Read these off the array that follows.
1) Report the entry just right of the largest entry.
2) Report the minimum.
array([[ 1.70,  1.64,  1.50, -0.03,  1.22, -1.26, -1.41,  1.44, -1.51,
         0.11,  1.47, -1.68],
       [ 0.33,  0.32,  0.36,  1.34,  0.40,  0.91,  0.95,  0.35,  0.75,
         1.31,  0.41,  0.91],
       [ 0.70,  0.76,  0.76,  0.81,  0.75,  1.71,  1.72,  0.70,  1.92,
         0.75,  0.68,  1.86],
       [ 0.71,  0.72,  0.70,  0.84,  0.67,  0.40,  0.36,  0.66,  0.27,
         0.90,  0.69,  0.27],
       [ 0.40,  0.43,  0.48,  1.34,  0.53,  2.34,  2.44,  0.45,  2.52,
         1.10,  0.50,  2.68],
       [ 1.14,  1.14,  1.08,  0.51,  0.96,  0.61,  0.57,  1.03,  0.64,
         0.48,  1.05,  0.57],
       [ 1.11,  1.12,  1.07,  0.51,  0.92,  0.19,  0.18,  1.01,  0.15,
         0.52,  0.99,  0.10],
       [ 0.33,  0.38,  0.44,  1.33,  0.44,  1.66,  1.77,  0.40,  1.72,
         1.24,  0.36,  1.87],
       [-0.10, -0.05,  0.06,  1.71,  0.16,  1.91,  2.02,  0.03,  1.88,
         1.68,  0.03,  2.11],
       [ 1.62,  1.63,  1.55,  0.27,  1.34,  2.64,  2.62,  1.48,  3.16,
         0.00,  1.53,  3.01],
       [-0.05,  0.00,  0.12,  1.77,  0.17,  2.01,  2.18,  0.09,  2.01,
         1.65,  0.04,  2.31],
       [ 1.00,  1.04,  1.03,  0.72,  0.89,  1.75,  1.81,  0.97,  2.00,
         0.59,  0.91,  1.99],
       [ 0.60,  0.68,  0.69,  0.94,  0.75,  2.54,  2.61,  0.64,  2.93,
         0.70,  0.64,  2.90]])
1) 0.00
2) -1.68

Read these off the matrix that follows. Indices start at 1.
1) Give the bottom-right entry.
2) Give the entry in row 1 and column 3.
3) Give the entry just right of the smallest entry.
4) Give the entry directly below the smallest entry.
5) Give the entry at row 3, column 3.
6) Give the entry directly above the largest entry.
7) Give the entry in row 3 and column 1.
8) Give the top-left entry.
array([[-28, -49, -59, -72, -29,  11,  -8,   5,  14,  31,  36,  23],
       [-39, -12, -15, -23, -32,  -1, -26, -14,  -7,   8,  22,   3],
       [-58, -29, -24, -26, -39,  -2,  25,  33,  38,  38,  58,  50],
       [  3, -35,  -8,  -3,  13,  -2,  29,   9,  38,  15,  10,  16],
       [ 82,  17,   7, -27, -29, -16, -40, -27, -62, -77, -79, -46],
       [-65,  67,  89,  49,  31,  12,   4,  -3,  25,  14,   6,  -4],
       [ 41, -18, -52, -21, -24, -33,  17,   8,  17,  -3,  -6, -23],
       [-44, -17, -12,  -5,  -2,  34,  14,  30,  34,  16,  27,  13],
       [-38,  -3,  17,   6,  10,  16,  -7, -16,   6, -22, -18,  59],
       [ 14, -47, -12, -12,  12, -26,  -2,   8,  24,  17,  37,   2],
       [ 81, -26, -39, -20, -29, -20,  -7, -77, -32, -34, -40, -40]])
1) -40
2) -59
3) -46
4) 6
5) -24
6) 7
7) -58
8) -28
